50 stands for zero in the data rows.
Here are some points, each followed by its number:
46:54:80:26:62:45:30:48:34:52:93:10:42:47:33:75 0
52:28:46:10:44:64:63:73:62:28:65:71:43:57:45:69 1
46:39:38:61:46:73:55:54:33:40:11:44:52:49:56:28 2
54:47:62:99:55:61:53:60:10:39:72:66:47:45:24:11 3
26:40:22:73:54:35:51:50:8:45:36:37:48:38:46:5 4
47:59:53:74:51:32:38:62:32:47:72:65:47:50:50:68 5
44:46:31:7:49:52:50:49:66:61:53:55:55:43:44:34 6
75:53:76:95:45:44:59:44:20:40:62:51:43:53:48:60 7
42:50:28:14:54:64:56:67:70:65:55:39:54:52:56:58 8
46:41:84:80:42:43:58:60:30:47:70:80:47:54:40:54 9
67:72:65:74:54:78:52:69:28:42:48:91:39:64:60:74 10
37:70:19:52:61:47:44:58:50:53:37:76:58:53:47:25 11
59:43:53:47:47:62:62:57:54:57:52:39:62:54:55:36 12
49:61:57:87:54:24:58:70:40:55:56:82:46:47:57:45 13
60:25:56:44:59:42:44:73:99:66:45:0:75:46:45:0 14
42:42:41:20:47:59:42:42:71:49:29:57:53:47:55:68 15
62:57:57:62:53:61:53:52:51:51:32:65:52:47:60:41 16
36:65:39:5:63:17:52:71:50:63:59:58:60:43:44:57 17
50:32:25:76:48:68:55:42:0:45:55:55:47:46:48:55 18
60:73:79:4:63:50:34:56:14:52:76:51:40:47:26:39 19
53:58:54:88:46:50:41:47:59:33:28:60:58:57:57:56 20
72:64:55:27:46:52:55:54:41:41:47:46:46:58:55:42 21
69:32:97:96:46:24:49:46:45:52:30:48:58:59:37:24 22
75:66:50:32:51:67:23:47:99:29:0:14:65:47:55:31 23
46:61:36:48:52:76:45:41:77:45:33:17:58:52:62:53 24
49:60:49:54:56:38:51:60:24:63:57:75:55:48:50:63 25
30:41:67:31:47:56:44:38:62:44:44:54:40:48:43:8 26
53:57:58:37:54:82:64:52:42:61:67:50:53:53:57:65 27
62:52:58:46:49:30:44:57:96:52:63:43:42:49:26:50 28
55:48:87:74:45:2:50:41:42:43:36:53:59:57:75:97 29
52:15:25:0:42:28:64:44:98:46:36:47:52:44:66:50 30
45:56:82:84:57:65:49:43:15:60:59:48:41:35:55:79 31
51:61:40:37:51:37:31:44:61:45:58:61:52:48:59:38 32
65:39:69:99:56:5:61:72:99:53:63:44:29:55:35:12 33
54:66:49:58:50:66:70:39:37:53:55:58:51:56:40:42 34
33:25:88:52:48:34:41:47:86:59:46:16:64:51:64:57 35
41:15:72:86:44:66:62:42:29:51:45:46:59:50:51:62 36
44:57:20:13:49:78:59:49:60:50:44:54:51:52:45:66 37
New points follow, each followed by the numbers of its five nearest points above, looking only along the 5 directions in which the numbered points spread most, nearest first.
51:64:51:81:48:79:66:58:25:57:57:66:46:59:38:32 18 34 4 3 16
59:52:51:48:50:28:40:64:99:56:70:39:40:51:29:17 28 26 14 32 33
62:65:42:65:50:51:38:23:52:45:50:58:50:54:49:45 16 34 12 21 20
38:65:64:88:45:75:57:41:23:53:52:50:45:56:48:35 18 36 34 7 3
48:39:89:22:51:58:42:31:52:55:83:48:39:48:31:60 0 19 27 21 12
34:55:36:51:49:91:20:30:86:40:30:29:60:50:63:47 24 23 15 12 2
46:53:47:48:56:65:38:48:56:49:16:47:59:51:44:38 12 16 2 24 21
35:62:47:42:50:59:70:64:44:58:76:56:48:55:60:38 21 34 32 25 12
40:56:39:34:50:70:51:48:50:42:51:32:53:49:57:99 27 15 1 37 21
48:41:94:99:47:20:37:45:22:51:32:57:49:57:36:61 7 9 22 36 31
54:66:43:64:47:70:65:32:24:57:71:63:46:55:46:76 10 25 27 34 18
49:29:93:99:48:35:52:63:33:55:56:63:54:55:64:55 7 9 22 36 5
57:65:41:35:50:31:67:68:36:48:75:80:50:49:57:58 25 5 17 1 32
47:20:63:68:47:20:54:24:91:63:60:9:65:44:73:57 35 28 12 24 14
44:64:38:72:51:38:51:39:60:44:47:61:51:56:57:47 16 20 32 34 12
48:68:43:30:50:58:38:41:33:54:62:69:51:48:63:43 21 34 27 25 1
67:74:83:60:50:45:41:62:26:46:58:99:39:66:43:45 5 9 25 13 10
69:66:30:42:48:87:45:56:46:46:77:41:49:54:48:41 21 27 34 12 26
56:64:28:45:49:70:34:35:84:34:31:36:56:52:61:90 15 24 37 8 1
30:41:52:40:50:54:42:50:37:61:62:57:40:48:29:58 21 27 34 25 32
62:62:64:45:48:73:57:53:24:53:42:48:45:53:58:43 34 27 21 12 18
54:59:48:75:54:37:59:57:85:53:50:30:44:53:30:55 28 12 32 16 26
26:49:99:71:44:51:33:42:45:48:34:69:51:53:58:59 36 7 20 31 16
45:52:20:43:50:56:57:43:60:54:24:55:57:48:63:86 15 37 1 16 24
57:40:16:98:53:42:37:61:55:38:59:34:33:45:58:33 16 20 4 12 34
48:38:22:29:51:53:37:39:48:40:29:32:54:39:68:30 24 12 26 21 2
57:58:58:76:45:58:76:61:34:52:45:73:42:61:54:85 10 5 25 9 20
52:54:58:64:49:40:39:65:99:56:45:38:43:54:34:41 28 35 32 12 26
45:41:24:83:53:31:61:33:18:51:52:34:44:42:44:44 34 16 18 4 36
49:53:65:40:48:41:43:37:35:63:57:57:49:45:55:99 27 25 5 1 21
54:31:37:0:42:41:59:44:77:30:43:81:47:57:67:29 6 30 8 32 15
75:17:33:0:54:13:37:39:75:47:69:23:44:27:47:48 28 6 8 30 17
62:61:41:24:43:83:53:65:53:47:29:26:55:56:52:82 15 37 24 27 8
58:44:56:26:70:28:41:47:23:53:72:7:52:29:26:91 0 19 27 21 1
32:41:45:24:54:67:58:64:61:68:36:38:53:51:48:59 8 15 21 37 12
54:51:73:86:55:16:47:62:20:62:53:63:50:47:58:56 9 5 7 13 25
51:42:40:47:52:65:31:42:68:35:0:38:56:48:63:55 24 23 15 2 16
83:74:57:12:58:60:16:60:99:53:34:30:67:46:38:0 14 26 23 6 30
66:42:31:0:42:22:59:56:81:39:95:64:33:38:44:31 17 6 32 28 1
24:31:42:89:49:70:30:77:48:39:92:32:33:42:38:33 34 12 4 26 3
52:63:35:61:49:66:62:42:42:46:26:57:48:58:43:62 16 34 2 20 21
35:55:77:84:47:41:40:32:33:54:94:51:46:54:43:56 9 7 5 31 25
39:28:74:99:43:92:70:38:29:48:54:49:54:50:45:36 36 18 7 31 34
57:43:35:55:47:52:51:54:13:46:32:37:60:51:56:36 34 2 16 12 18
49:69:57:54:47:86:62:56:17:54:48:67:43:59:52:55 18 34 27 10 25
37:66:25:4:60:38:55:43:48:65:95:67:56:42:51:39 17 6 1 8 32
50:63:64:68:50:52:83:65:25:64:54:59:46:55:49:93 10 5 25 31 9
44:25:69:13:44:39:43:66:53:49:58:77:40:50:47:36 32 17 21 1 6
48:25:43:78:56:55:58:65:99:60:61:18:67:53:42:43 35 28 12 26 14
